In the data rows, 128 means zero.
In each game, the first row plays the second. By how much does the first row win? 8 means about a draw, 16 a big win and 0 a big loss. Wins can go round in a circle.
tensor([113, 122, 109, 149, 100, 128, 129, 125])
tensor([143, 109, 106, 145, 155, 122, 123, 163]) -> 7
tensor([157, 179, 149, 099, 169, 082, 165, 146])
tensor([115, 114, 155, 115, 107, 142, 145, 141]) -> 6
tensor([156, 161, 159, 129, 082, 115, 114, 111])
tensor([102, 125, 113, 147, 181, 120, 121, 160]) -> 11
tensor([130, 129, 107, 255, 165, 110, 255, 144])
tensor([129, 101, 118, 137, 070, 176, 093, 128]) -> 12
tensor([099, 100, 158, 083, 102, 111, 140, 162])
tensor([145, 112, 132, 161, 192, 100, 117, 137]) -> 10
tensor([157, 145, 145, 139, 095, 147, 136, 111])
tensor([174, 212, 161, 114, 108, 106, 144, 118]) -> 16
tensor([128, 177, 123, 158, 161, 119, 124, 113])
tensor([117, 095, 175, 074, 172, 099, 143, 183]) -> 7
tensor([092, 127, 133, 083, 130, 107, 097, 172])
tensor([159, 151, 160, 054, 160, 075, 188, 033]) -> 0
tensor([106, 127, 138, 101, 131, 118, 109, 148])
tensor([095, 122, 123, 163, 116, 151, 143, 142]) -> 10
tensor([132, 112, 163, 125, 086, 141, 163, 101])
tensor([106, 075, 176, 093, 193, 086, 143, 182]) -> 13
tensor([127, 156, 144, 145, 101, 153, 139, 136])
tensor([115, 148, 088, 137, 150, 123, 094, 142]) -> 6
tensor([161, 165, 148, 125, 103, 122, 139, 120])
tensor([080, 150, 103, 159, 164, 184, 078, 107]) -> 2
tensor([114, 065, 129, 125, 165, 151, 142, 174])
tensor([100, 119, 114, 178, 180, 143, 114, 129]) -> 9
tensor([076, 057, 126, 143, 127, 175, 130, 154])
tensor([167, 171, 155, 133, 107, 125, 155, 092]) -> 16
tensor([151, 196, 118, 127, 143, 061, 188, 104])
tensor([171, 126, 139, 128, 156, 083, 142, 169]) -> 14
tensor([147, 125, 137, 122, 122, 140, 122, 150])
tensor([094, 077, 167, 130, 169, 104, 145, 164]) -> 8
tensor([180, 164, 103, 131, 108, 140, 157, 069])
tensor([152, 120, 153, 129, 172, 087, 125, 161]) -> 16
tensor([162, 185, 131, 143, 118, 138, 117, 097])
tensor([104, 130, 129, 129, 111, 169, 103, 132]) -> 3
tensor([152, 105, 156, 127, 184, 077, 141, 163])
tensor([172, 107, 098, 136, 075, 183, 106, 110]) -> 4
tensor([083, 108, 153, 099, 117, 144, 127, 121])
tensor([169, 128, 079, 128, 121, 125, 128, 080]) -> 10
tensor([177, 156, 105, 125, 145, 054, 136, 147])
tensor([194, 121, 126, 110, 119, 133, 155, 069]) -> 0
tensor([135, 124, 102, 112, 120, 107, 122, 127])
tensor([094, 106, 125, 108, 100, 170, 071, 165]) -> 8
tensor([118, 116, 099, 117, 102, 149, 084, 140])
tensor([126, 161, 068, 139, 121, 145, 091, 116]) -> 7
tensor([102, 097, 123, 164, 067, 182, 112, 110])
tensor([131, 144, 131, 155, 111, 125, 172, 092]) -> 15
tensor([138, 161, 122, 154, 134, 126, 129, 118])
tensor([092, 111, 171, 101, 110, 142, 088, 146]) -> 8
tensor([113, 137, 158, 141, 132, 120, 141, 133])
tensor([100, 121, 116, 147, 152, 156, 101, 127]) -> 9
tensor([150, 167, 070, 167, 131, 129, 139, 103])
tensor([171, 146, 139, 129, 106, 125, 160, 105]) -> 8
tensor([000, 119, 136, 118, 170, 133, 119, 156])
tensor([157, 190, 106, 155, 153, 097, 173, 110]) -> 0
tensor([142, 127, 167, 082, 096, 131, 119, 142])
tensor([124, 151, 122, 123, 159, 092, 151, 138]) -> 13
tensor([189, 151, 136, 148, 106, 136, 223, 062])
tensor([144, 162, 118, 150, 096, 167, 114, 083]) -> 0
tensor([096, 099, 116, 114, 086, 158, 076, 152])
tensor([164, 102, 124, 151, 092, 185, 176, 078]) -> 16
tensor([108, 121, 153, 104, 124, 122, 105, 145])
tensor([083, 130, 110, 169, 133, 156, 103, 134]) -> 9
tensor([075, 117, 098, 122, 142, 151, 079, 161])
tensor([108, 135, 164, 142, 083, 164, 121, 123]) -> 16
tensor([172, 200, 115, 140, 171, 058, 152, 133])
tensor([117, 148, 062, 134, 097, 134, 098, 105]) -> 7
tensor([094, 090, 152, 120, 087, 179, 095, 134])
tensor([119, 092, 130, 099, 157, 121, 120, 172]) -> 1
tensor([137, 123, 176, 109, 156, 076, 142, 159])
tensor([109, 116, 152, 066, 116, 129, 110, 148]) -> 7
tensor([079, 107, 177, 064, 123, 126, 125, 172])
tensor([111, 129, 136, 126, 146, 128, 133, 149]) -> 8
tensor([133, 168, 151, 150, 103, 146, 115, 101])
tensor([089, 139, 136, 096, 132, 105, 116, 159]) -> 8
tensor([144, 139, 124, 116, 175, 072, 158, 142])
tensor([158, 162, 110, 141, 168, 087, 155, 126]) -> 7
tensor([093, 116, 048, 132, 070, 157, 085, 149])
tensor([112, 131, 121, 118, 116, 113, 125, 131]) -> 8
tensor([186, 197, 112, 165, 115, 144, 128, 115])
tensor([132, 125, 124, 155, 166, 131, 117, 158]) -> 9
tensor([107, 081, 128, 131, 180, 128, 146, 157])
tensor([123, 078, 093, 152, 059, 193, 065, 133]) -> 16
tensor([112, 140, 125, 126, 109, 148, 127, 131])
tensor([165, 183, 080, 117, 132, 104, 131, 094]) -> 10
tensor([158, 150, 114, 124, 152, 109, 114, 131])
tensor([131, 074, 134, 134, 127, 115, 135, 145]) -> 8
tensor([122, 090, 141, 143, 163, 137, 117, 133])
tensor([114, 135, 136, 130, 126, 125, 149, 141]) -> 7
tensor([102, 127, 129, 170, 091, 165, 107, 125])
tensor([113, 134, 152, 125, 155, 094, 130, 136]) -> 6
tensor([161, 204, 077, 169, 191, 097, 145, 137])
tensor([114, 119, 120, 126, 110, 159, 106, 123]) -> 12
tensor([071, 149, 075, 121, 096, 115, 080, 131])
tensor([134, 121, 091, 164, 141, 142, 122, 107]) -> 9
tensor([161, 148, 099, 101, 120, 098, 146, 113])
tensor([106, 142, 106, 154, 116, 159, 107, 105]) -> 5
tensor([150, 132, 139, 082, 131, 098, 131, 147])
tensor([141, 135, 167, 089, 141, 105, 146, 151]) -> 8
tensor([155, 146, 159, 083, 139, 105, 168, 123])
tensor([140, 177, 134, 149, 154, 116, 143, 121]) -> 10
tensor([142, 174, 166, 071, 155, 070, 170, 108])
tensor([159, 149, 158, 089, 137, 094, 138, 145]) -> 8
tensor([131, 158, 135, 162, 089, 159, 126, 108])
tensor([161, 167, 159, 143, 104, 132, 144, 099]) -> 14
tensor([125, 136, 152, 134, 092, 149, 158, 121])
tensor([133, 135, 101, 182, 180, 120, 129, 139]) -> 7
tensor([130, 119, 158, 098, 108, 137, 135, 152])
tensor([187, 131, 141, 000, 118, 150, 177, 080]) -> 9
tensor([112, 119, 136, 150, 110, 164, 098, 134])
tensor([165, 131, 093, 152, 107, 152, 221, 091]) -> 13
tensor([089, 128, 069, 139, 100, 151, 097, 140])
tensor([098, 141, 131, 146, 139, 093, 184, 141]) -> 4
tensor([102, 132, 145, 158, 120, 147, 123, 105])
tensor([142, 156, 126, 153, 146, 128, 104, 125]) -> 7
tensor([097, 141, 118, 171, 154, 148, 125, 133])
tensor([102, 102, 166, 096, 118, 119, 126, 168]) -> 7
tensor([066, 098, 122, 083, 114, 116, 098, 175])
tensor([169, 190, 108, 164, 143, 126, 127, 118]) -> 6
tensor([150, 151, 150, 140, 151, 104, 110, 130])
tensor([154, 100, 082, 111, 118, 133, 080, 092]) -> 7
tensor([146, 074, 151, 122, 194, 072, 160, 167])
tensor([107, 142, 150, 085, 142, 098, 150, 178]) -> 8
tensor([111, 100, 126, 118, 140, 138, 132, 137])
tensor([106, 085, 105, 136, 128, 173, 134, 118]) -> 10
tensor([080, 140, 130, 175, 086, 189, 125, 096])
tensor([090, 089, 097, 127, 081, 164, 079, 122]) -> 6
tensor([132, 131, 166, 110, 157, 084, 132, 167])
tensor([142, 173, 145, 149, 164, 116, 138, 124]) -> 8
tensor([099, 124, 109, 177, 110, 170, 095, 119])
tensor([142, 144, 137, 140, 116, 127, 097, 121]) -> 11
tensor([101, 144, 102, 175, 127, 187, 079, 121])
tensor([161, 152, 137, 110, 108, 103, 127, 118]) -> 14
tensor([193, 151, 119, 134, 178, 044, 150, 161])
tensor([117, 086, 110, 132, 139, 129, 138, 158]) -> 16
tensor([123, 124, 122, 150, 084, 159, 169, 099])
tensor([127, 115, 144, 146, 153, 105, 129, 141]) -> 8
tensor([088, 100, 147, 107, 122, 121, 116, 143])
tensor([168, 108, 111, 110, 098, 157, 105, 090]) -> 10
tensor([174, 181, 120, 150, 173, 073, 147, 139])
tensor([092, 134, 134, 157, 092, 167, 095, 123]) -> 9
tensor([103, 121, 121, 117, 079, 148, 137, 136])
tensor([108, 130, 062, 152, 097, 129, 126, 093]) -> 7
tensor([060, 065, 139, 092, 196, 186, 110, 138])
tensor([171, 192, 120, 119, 173, 081, 154, 156]) -> 0
tensor([125, 051, 159, 064, 134, 070, 162, 112])
tensor([157, 147, 090, 095, 126, 100, 122, 090]) -> 6
tensor([162, 201, 121, 140, 147, 114, 129, 103])
tensor([046, 048, 143, 150, 163, 166, 135, 138]) -> 10
tensor([165, 140, 121, 132, 178, 083, 153, 153])
tensor([128, 146, 165, 086, 149, 106, 000, 159]) -> 11
tensor([153, 167, 124, 127, 158, 094, 184, 107])
tensor([110, 131, 152, 148, 191, 094, 128, 147]) -> 16
tensor([122, 067, 129, 144, 146, 105, 170, 168])
tensor([107, 102, 148, 133, 154, 145, 098, 158]) -> 12
tensor([097, 132, 141, 168, 085, 184, 124, 110])
tensor([120, 066, 144, 126, 147, 079, 162, 163]) -> 6
tensor([141, 183, 060, 167, 177, 116, 135, 146])
tensor([116, 069, 152, 124, 171, 115, 136, 153]) -> 9
tensor([169, 168, 176, 107, 109, 122, 128, 095])
tensor([103, 135, 131, 147, 157, 128, 127, 158]) -> 10
tensor([129, 151, 134, 110, 107, 089, 136, 131])
tensor([112, 097, 073, 095, 102, 122, 067, 155]) -> 9
tensor([158, 134, 138, 083, 145, 103, 128, 083])
tensor([090, 094, 136, 117, 130, 157, 114, 123]) -> 6
tensor([136, 131, 136, 114, 131, 116, 118, 141])
tensor([126, 100, 134, 131, 134, 115, 138, 143]) -> 8
tensor([112, 165, 148, 162, 092, 153, 135, 098])
tensor([195, 112, 154, 088, 140, 141, 115, 076]) -> 14
tensor([153, 180, 131, 136, 147, 102, 143, 112])
tensor([165, 128, 152, 086, 151, 097, 187, 105]) -> 7
tensor([143, 108, 113, 176, 185, 123, 106, 155])
tensor([115, 114, 113, 120, 071, 179, 107, 120]) -> 16
tensor([122, 142, 077, 133, 158, 097, 111, 111])
tensor([156, 097, 110, 136, 123, 153, 206, 067]) -> 7
tensor([137, 137, 126, 148, 171, 073, 127, 136])
tensor([107, 113, 141, 104, 150, 084, 133, 164]) -> 9
tensor([126, 099, 131, 103, 102, 141, 125, 177])
tensor([134, 112, 114, 147, 140, 133, 122, 123]) -> 8
tensor([136, 164, 165, 065, 162, 093, 155, 166])
tensor([160, 163, 084, 112, 138, 114, 119, 114]) -> 6
tensor([149, 151, 142, 092, 151, 098, 129, 157])
tensor([084, 124, 132, 127, 101, 153, 126, 163]) -> 11
tensor([095, 143, 105, 190, 104, 174, 136, 131])
tensor([147, 135, 092, 132, 088, 165, 121, 087]) -> 16
tensor([160, 146, 100, 155, 160, 092, 116, 121])
tensor([097, 102, 169, 118, 159, 094, 123, 138]) -> 10
tensor([149, 141, 101, 102, 161, 111, 121, 158])
tensor([174, 159, 114, 133, 123, 114, 119, 062]) -> 2
tensor([115, 142, 144, 157, 071, 176, 119, 112])
tensor([120, 168, 111, 167, 166, 106, 157, 135]) -> 6
tensor([119, 110, 100, 141, 146, 120, 114, 142])
tensor([058, 112, 118, 140, 135, 179, 103, 094]) -> 14
tensor([128, 102, 116, 131, 061, 184, 080, 130])
tensor([115, 098, 129, 159, 173, 139, 123, 148]) -> 0
tensor([161, 178, 126, 146, 146, 085, 143, 118])
tensor([162, 155, 167, 091, 159, 065, 116, 159]) -> 10
tensor([085, 074, 151, 124, 146, 129, 121, 170])
tensor([149, 180, 102, 163, 137, 136, 115, 105]) -> 9
tensor([120, 097, 114, 128, 142, 117, 125, 139])
tensor([113, 151, 114, 143, 159, 113, 141, 147]) -> 7
tensor([117, 143, 143, 122, 153, 120, 137, 165])
tensor([146, 141, 105, 114, 106, 136, 094, 108]) -> 8
tensor([072, 098, 089, 097, 081, 125, 076, 180])
tensor([130, 113, 094, 137, 130, 189, 098, 129]) -> 12
tensor([144, 147, 097, 136, 255, 136, 116, 136])
tensor([116, 118, 190, 101, 122, 095, 135, 137]) -> 0
tensor([104, 147, 132, 118, 156, 096, 158, 150])
tensor([136, 152, 140, 136, 131, 111, 126, 178]) -> 7
tensor([065, 064, 144, 125, 147, 166, 112, 180])
tensor([147, 135, 135, 108, 122, 116, 151, 117]) -> 8
tensor([146, 144, 165, 077, 132, 098, 165, 125])
tensor([151, 128, 122, 124, 127, 137, 115, 135]) -> 7
tensor([167, 177, 132, 154, 162, 105, 133, 137])
tensor([130, 102, 130, 136, 097, 156, 157, 105]) -> 5
tensor([124, 158, 118, 091, 112, 119, 103, 097])
tensor([122, 133, 170, 087, 115, 097, 127, 150]) -> 10
tensor([097, 102, 124, 155, 046, 208, 089, 117])
tensor([124, 135, 139, 118, 167, 100, 114, 141]) -> 3
tensor([117, 057, 165, 160, 160, 126, 140, 147])
tensor([115, 130, 117, 145, 090, 139, 117, 119]) -> 10
tensor([211, 193, 132, 127, 191, 039, 155, 122])
tensor([179, 147, 116, 147, 088, 150, 132, 101]) -> 0
tensor([134, 146, 119, 166, 112, 159, 091, 109])
tensor([120, 133, 124, 155, 125, 161, 105, 097]) -> 7
tensor([166, 121, 096, 107, 122, 152, 135, 075])
tensor([095, 109, 193, 104, 077, 170, 131, 148]) -> 5
tensor([157, 149, 143, 116, 155, 076, 148, 163])
tensor([103, 150, 179, 117, 115, 132, 138, 139]) -> 6
tensor([174, 117, 135, 124, 121, 140, 195, 054])
tensor([108, 099, 119, 194, 174, 131, 113, 128]) -> 5
tensor([123, 129, 158, 080, 114, 119, 144, 129])
tensor([089, 094, 130, 115, 104, 157, 098, 149]) -> 6
tensor([155, 180, 095, 160, 150, 099, 145, 102])
tensor([122, 169, 126, 111, 158, 081, 153, 141]) -> 10
tensor([136, 102, 108, 164, 078, 169, 182, 077])
tensor([183, 163, 113, 153, 145, 108, 116, 134]) -> 14
tensor([117, 169, 082, 138, 115, 115, 141, 104])
tensor([166, 150, 135, 122, 186, 057, 149, 156]) -> 9
tensor([110, 117, 140, 151, 166, 140, 142, 141])
tensor([116, 116, 163, 111, 119, 155, 135, 139]) -> 10
tensor([149, 171, 133, 156, 122, 124, 150, 098])
tensor([150, 148, 120, 165, 000, 168, 118, 089]) -> 1
tensor([094, 091, 172, 106, 141, 131, 125, 138])
tensor([124, 130, 086, 186, 115, 126, 172, 110]) -> 8
tensor([124, 095, 104, 133, 075, 188, 054, 111])
tensor([165, 169, 131, 127, 116, 070, 140, 117]) -> 16
tensor([119, 136, 170, 105, 124, 117, 129, 155])
tensor([255, 111, 159, 105, 119, 116, 124, 158]) -> 6
tensor([110, 133, 127, 123, 147, 115, 092, 112])
tensor([160, 147, 140, 104, 159, 076, 146, 161]) -> 5
tensor([122, 172, 150, 107, 100, 117, 112, 113])
tensor([117, 112, 149, 110, 110, 151, 120, 131]) -> 6
tensor([145, 159, 141, 118, 111, 107, 154, 128])
tensor([161, 101, 146, 106, 096, 151, 186, 101]) -> 3
tensor([134, 108, 129, 136, 164, 097, 140, 157])
tensor([105, 126, 138, 153, 111, 178, 104, 107]) -> 12
tensor([139, 134, 144, 111, 184, 079, 158, 157])
tensor([139, 157, 143, 148, 150, 091, 144, 128]) -> 5
tensor([194, 129, 142, 109, 122, 148, 199, 065])
tensor([127, 158, 121, 146, 115, 118, 155, 117]) -> 10
tensor([163, 196, 099, 149, 120, 080, 121, 118])
tensor([153, 142, 134, 128, 162, 113, 110, 139]) -> 11
tensor([154, 145, 167, 081, 127, 096, 131, 134])
tensor([111, 102, 156, 116, 161, 092, 125, 148]) -> 14
tensor([157, 179, 074, 161, 133, 132, 144, 091])
tensor([158, 142, 077, 166, 077, 165, 121, 099]) -> 6
tensor([130, 162, 121, 091, 139, 098, 151, 097])
tensor([138, 123, 146, 082, 142, 113, 186, 083]) -> 6
tensor([135, 132, 122, 118, 114, 108, 182, 113])
tensor([155, 121, 137, 076, 144, 102, 131, 138]) -> 10
tensor([150, 166, 136, 138, 097, 116, 119, 113])
tensor([062, 116, 150, 084, 134, 100, 129, 159]) -> 11
tensor([157, 134, 105, 103, 115, 122, 156, 104])
tensor([076, 086, 138, 130, 085, 203, 103, 134]) -> 0
tensor([176, 130, 137, 066, 155, 095, 200, 078])
tensor([134, 126, 145, 099, 161, 103, 131, 141]) -> 14
tensor([139, 137, 137, 101, 147, 091, 131, 160])
tensor([110, 123, 115, 158, 162, 145, 121, 142]) -> 14
tensor([081, 133, 103, 122, 111, 111, 136, 120])
tensor([122, 139, 139, 099, 140, 101, 158, 152]) -> 7
tensor([121, 128, 094, 165, 061, 162, 142, 138])
tensor([164, 117, 082, 128, 130, 153, 165, 062]) -> 11
tensor([150, 162, 110, 104, 119, 099, 231, 054])
tensor([099, 076, 104, 129, 072, 163, 073, 121]) -> 0
tensor([097, 128, 120, 174, 106, 198, 108, 143])
tensor([117, 138, 134, 135, 151, 080, 163, 164]) -> 0
tensor([124, 146, 099, 092, 123, 108, 115, 093])
tensor([153, 128, 151, 058, 164, 089, 142, 144]) -> 10
tensor([164, 160, 119, 129, 148, 102, 134, 135])
tensor([108, 134, 135, 154, 109, 122, 150, 142]) -> 8
tensor([067, 105, 120, 165, 080, 180, 188, 097])
tensor([154, 132, 184, 064, 101, 094, 140, 156]) -> 16
tensor([157, 153, 113, 144, 125, 090, 117, 122])
tensor([114, 072, 172, 126, 156, 082, 157, 151]) -> 11
tensor([129, 124, 130, 104, 101, 164, 102, 123])
tensor([100, 102, 147, 139, 180, 100, 143, 110]) -> 6
tensor([178, 139, 137, 169, 121, 103, 136, 097])
tensor([108, 117, 147, 099, 125, 146, 113, 143]) -> 6
tensor([138, 127, 116, 135, 135, 128, 127, 119])
tensor([103, 143, 160, 124, 084, 173, 110, 118]) -> 8
tensor([091, 101, 165, 110, 142, 111, 131, 113])
tensor([114, 129, 109, 132, 134, 139, 115, 120]) -> 8
tensor([114, 130, 137, 144, 176, 099, 126, 158])
tensor([142, 132, 143, 112, 126, 158, 112, 111]) -> 9
tensor([139, 139, 114, 102, 137, 066, 130, 140])
tensor([147, 124, 122, 093, 118, 088, 141, 146]) -> 6
tensor([168, 137, 161, 114, 116, 137, 177, 123])
tensor([181, 136, 113, 148, 093, 138, 255, 089]) -> 7
tensor([130, 128, 079, 154, 074, 192, 094, 109])
tensor([101, 103, 138, 099, 084, 170, 117, 148]) -> 7
tensor([084, 081, 115, 160, 165, 163, 129, 125])
tensor([164, 176, 106, 108, 151, 086, 203, 098]) -> 2
tensor([196, 180, 129, 135, 121, 100, 153, 107])
tensor([098, 119, 118, 178, 071, 184, 135, 099]) -> 0
tensor([145, 114, 134, 116, 108, 136, 116, 099])
tensor([084, 125, 118, 151, 131, 152, 103, 141]) -> 3
tensor([163, 140, 131, 082, 116, 112, 111, 130])
tensor([116, 149, 100, 182, 174, 143, 109, 124]) -> 10
tensor([125, 166, 113, 167, 118, 155, 114, 107])
tensor([143, 170, 120, 123, 160, 072, 144, 152]) -> 8
tensor([121, 094, 144, 106, 097, 138, 071, 140])
tensor([112, 088, 124, 106, 136, 115, 119, 147]) -> 7
tensor([146, 138, 140, 120, 167, 079, 138, 161])
tensor([087, 089, 161, 112, 150, 141, 121, 165]) -> 15
tensor([167, 169, 109, 113, 116, 070, 133, 116])
tensor([119, 255, 102, 140, 079, 140, 148, 107]) -> 2
tensor([132, 142, 132, 127, 089, 175, 081, 114])
tensor([076, 134, 092, 188, 122, 159, 095, 126]) -> 0
tensor([130, 143, 131, 138, 154, 132, 116, 122])
tensor([100, 115, 101, 128, 123, 179, 116, 118]) -> 10
tensor([169, 149, 137, 063, 169, 078, 147, 148])
tensor([129, 113, 104, 160, 107, 165, 118, 165]) -> 11
tensor([107, 080, 160, 106, 096, 154, 129, 178])
tensor([157, 162, 108, 142, 123, 145, 115, 108]) -> 9
tensor([105, 084, 157, 111, 155, 119, 124, 174])
tensor([116, 116, 185, 097, 081, 138, 126, 128]) -> 8
tensor([111, 090, 171, 111, 168, 086, 131, 161])
tensor([130, 082, 150, 125, 162, 090, 164, 172]) -> 7
tensor([106, 164, 122, 113, 121, 130, 094, 091])
tensor([134, 142, 125, 129, 157, 094, 153, 141]) -> 9
tensor([169, 147, 150, 101, 179, 057, 177, 168])
tensor([164, 154, 138, 148, 171, 075, 141, 111]) -> 5
tensor([127, 085, 127, 166, 134, 143, 119, 157])
tensor([175, 161, 079, 157, 158, 069, 109, 128]) -> 4
tensor([103, 109, 118, 128, 137, 141, 101, 123])
tensor([130, 110, 165, 093, 147, 084, 157, 142]) -> 5
tensor([181, 122, 116, 148, 111, 164, 161, 061])
tensor([168, 167, 131, 124, 127, 110, 183, 090]) -> 16
tensor([156, 114, 156, 121, 153, 073, 132, 172])
tensor([124, 131, 141, 138, 061, 167, 156, 111]) -> 0
tensor([134, 135, 134, 135, 123, 168, 080, 112])
tensor([131, 118, 189, 086, 146, 074, 160, 180]) -> 9
tensor([138, 132, 165, 095, 111, 116, 134, 134])
tensor([127, 156, 067, 164, 134, 147, 113, 091]) -> 6
tensor([083, 090, 126, 159, 153, 156, 115, 126])
tensor([191, 170, 129, 110, 155, 098, 153, 111]) -> 5
tensor([074, 098, 138, 133, 093, 180, 074, 129])
tensor([172, 155, 163, 082, 145, 087, 168, 109]) -> 15
tensor([117, 088, 176, 128, 162, 081, 122, 146])
tensor([115, 125, 118, 140, 134, 150, 096, 127]) -> 11
tensor([106, 121, 096, 150, 095, 163, 102, 128])
tensor([128, 154, 116, 121, 179, 070, 155, 158]) -> 2
tensor([142, 103, 140, 114, 169, 110, 121, 170])
tensor([126, 114, 133, 131, 079, 161, 162, 125]) -> 8
tensor([052, 062, 147, 111, 108, 197, 111, 122])
tensor([114, 093, 086, 140, 158, 173, 120, 145]) -> 0
tensor([143, 136, 122, 151, 127, 151, 109, 135])
tensor([127, 121, 150, 106, 140, 100, 120, 143]) -> 8
tensor([077, 104, 147, 149, 065, 196, 096, 119])
tensor([128, 166, 089, 164, 140, 118, 101, 120]) -> 4
tensor([061, 105, 137, 089, 127, 117, 073, 193])
tensor([078, 069, 161, 109, 172, 145, 121, 161]) -> 10
tensor([062, 070, 119, 123, 156, 175, 094, 131])
tensor([154, 146, 117, 111, 143, 101, 099, 159]) -> 0
tensor([092, 086, 137, 119, 147, 143, 124, 125])
tensor([184, 206, 127, 160, 143, 070, 155, 134]) -> 4
tensor([167, 168, 171, 146, 123, 105, 157, 142])
tensor([113, 127, 180, 084, 133, 116, 122, 156]) -> 10
tensor([133, 091, 146, 107, 083, 137, 096, 118])
tensor([087, 120, 098, 083, 121, 123, 070, 153]) -> 5
tensor([148, 141, 133, 079, 161, 066, 110, 115])
tensor([171, 121, 101, 169, 097, 168, 118, 062]) -> 0
tensor([154, 176, 110, 169, 154, 092, 179, 105])
tensor([062, 069, 134, 131, 117, 203, 095, 128]) -> 10
tensor([160, 166, 079, 152, 141, 087, 100, 124])
tensor([126, 122, 142, 093, 139, 107, 113, 141]) -> 8
tensor([150, 162, 072, 142, 144, 106, 101, 114])
tensor([121, 101, 160, 113, 145, 089, 158, 161]) -> 8
tensor([131, 100, 125, 150, 152, 122, 117, 118])
tensor([114, 145, 134, 136, 124, 127, 127, 145]) -> 8
tensor([122, 121, 157, 080, 129, 075, 165, 176])
tensor([170, 129, 087, 149, 169, 107, 122, 142]) -> 12
tensor([095, 114, 132, 107, 142, 137, 138, 135])
tensor([191, 156, 080, 128, 119, 135, 140, 055]) -> 9
tensor([159, 175, 078, 110, 137, 103, 126, 104])
tensor([093, 066, 170, 105, 133, 135, 132, 138]) -> 8
tensor([081, 123, 139, 129, 106, 164, 108, 168])
tensor([184, 142, 101, 164, 087, 147, 209, 045]) -> 16
tensor([161, 146, 100, 181, 119, 164, 122, 103])
tensor([148, 165, 140, 129, 153, 084, 129, 129]) -> 11
tensor([094, 097, 187, 106, 063, 167, 129, 131])
tensor([084, 077, 149, 104, 154, 155, 098, 167]) -> 0
tensor([145, 127, 132, 091, 126, 105, 117, 117])
tensor([133, 129, 184, 066, 140, 105, 170, 124]) -> 9
tensor([080, 039, 162, 121, 158, 160, 115, 152])
tensor([112, 072, 163, 135, 180, 097, 158, 147]) -> 0
tensor([147, 105, 167, 114, 103, 152, 150, 097])
tensor([102, 089, 140, 155, 186, 134, 105, 142]) -> 3
tensor([169, 161, 103, 171, 121, 142, 097, 106])
tensor([054, 101, 138, 138, 087, 204, 065, 129]) -> 2
tensor([130, 135, 173, 137, 091, 130, 119, 113])
tensor([146, 169, 131, 148, 118, 136, 111, 157]) -> 8
tensor([070, 105, 104, 115, 116, 131, 096, 158])
tensor([142, 142, 106, 138, 092, 156, 178, 086]) -> 13
tensor([101, 117, 111, 193, 082, 189, 097, 115])
tensor([132, 156, 148, 079, 147, 103, 176, 098]) -> 14
tensor([096, 125, 075, 168, 045, 201, 092, 106])
tensor([151, 136, 110, 137, 138, 139, 096, 123]) -> 7
tensor([186, 156, 140, 157, 091, 149, 143, 086])
tensor([163, 137, 121, 129, 178, 064, 116, 137]) -> 16
tensor([106, 109, 127, 157, 172, 132, 098, 160])
tensor([128, 165, 128, 161, 133, 130, 119, 133]) -> 8
tensor([082, 151, 078, 176, 155, 145, 107, 154])
tensor([136, 107, 150, 134, 176, 055, 146, 142]) -> 0
tensor([152, 138, 163, 104, 161, 073, 146, 142])
tensor([070, 084, 176, 140, 078, 206, 078, 134]) -> 6
tensor([127, 125, 137, 115, 173, 096, 129, 177])
tensor([077, 119, 121, 093, 130, 124, 082, 181]) -> 15
tensor([096, 124, 129, 137, 160, 119, 117, 161])
tensor([158, 152, 111, 148, 124, 150, 140, 113]) -> 9
tensor([117, 121, 109, 163, 177, 120, 105, 133])
tensor([165, 163, 105, 164, 185, 097, 108, 142]) -> 3
tensor([109, 092, 165, 094, 112, 132, 122, 170])
tensor([136, 143, 132, 131, 146, 115, 124, 115]) -> 8
tensor([120, 119, 139, 122, 128, 135, 114, 147])
tensor([153, 116, 107, 158, 147, 141, 123, 124]) -> 8
tensor([159, 124, 123, 089, 114, 125, 153, 084])
tensor([147, 124, 091, 118, 116, 139, 115, 135]) -> 7
tensor([134, 142, 081, 180, 106, 172, 089, 114])
tensor([114, 129, 074, 123, 105, 075, 101, 118]) -> 8
tensor([082, 144, 049, 192, 121, 136, 095, 105])
tensor([127, 124, 085, 190, 169, 111, 102, 118]) -> 3
tensor([132, 124, 117, 103, 140, 102, 151, 141])
tensor([099, 096, 167, 104, 164, 080, 155, 155]) -> 10
tensor([103, 113, 125, 107, 121, 128, 130, 158])
tensor([085, 162, 096, 192, 126, 176, 112, 116]) -> 11
tensor([090, 130, 145, 164, 124, 165, 114, 126])
tensor([127, 150, 122, 140, 144, 107, 110, 130]) -> 6
tensor([182, 186, 116, 115, 180, 079, 153, 133])
tensor([103, 112, 098, 142, 154, 162, 091, 110]) -> 16
tensor([098, 096, 190, 091, 101, 146, 138, 127])
tensor([161, 134, 161, 111, 114, 094, 164, 114]) -> 14
tensor([174, 200, 070, 142, 124, 107, 166, 084])
tensor([147, 099, 123, 154, 156, 119, 099, 129]) -> 10
tensor([089, 149, 121, 112, 124, 097, 148, 149])
tensor([184, 151, 133, 170, 086, 152, 159, 098]) -> 4
tensor([077, 116, 091, 097, 105, 120, 077, 178])
tensor([131, 111, 163, 120, 138, 110, 135, 147]) -> 6
tensor([175, 184, 086, 161, 164, 083, 148, 116])
tensor([126, 150, 094, 173, 130, 140, 118, 113]) -> 10
tensor([089, 094, 155, 111, 100, 147, 128, 132])
tensor([144, 147, 092, 144, 143, 089, 115, 105]) -> 8
tensor([135, 158, 109, 183, 099, 167, 103, 098])
tensor([124, 137, 157, 113, 110, 121, 147, 133]) -> 11
tensor([158, 168, 116, 173, 161, 113, 106, 138])
tensor([148, 102, 107, 133, 085, 186, 163, 091]) -> 8
tensor([119, 150, 119, 126, 150, 109, 132, 149])
tensor([118, 140, 130, 107, 113, 138, 115, 125]) -> 8
tensor([119, 136, 128, 148, 133, 131, 113, 101])
tensor([064, 095, 144, 145, 105, 200, 101, 130]) -> 7
tensor([216, 118, 112, 143, 099, 176, 197, 041])
tensor([111, 134, 088, 136, 124, 106, 179, 090]) -> 12
tensor([175, 169, 125, 163, 125, 125, 158, 089])
tensor([128, 148, 125, 116, 163, 104, 113, 142]) -> 12
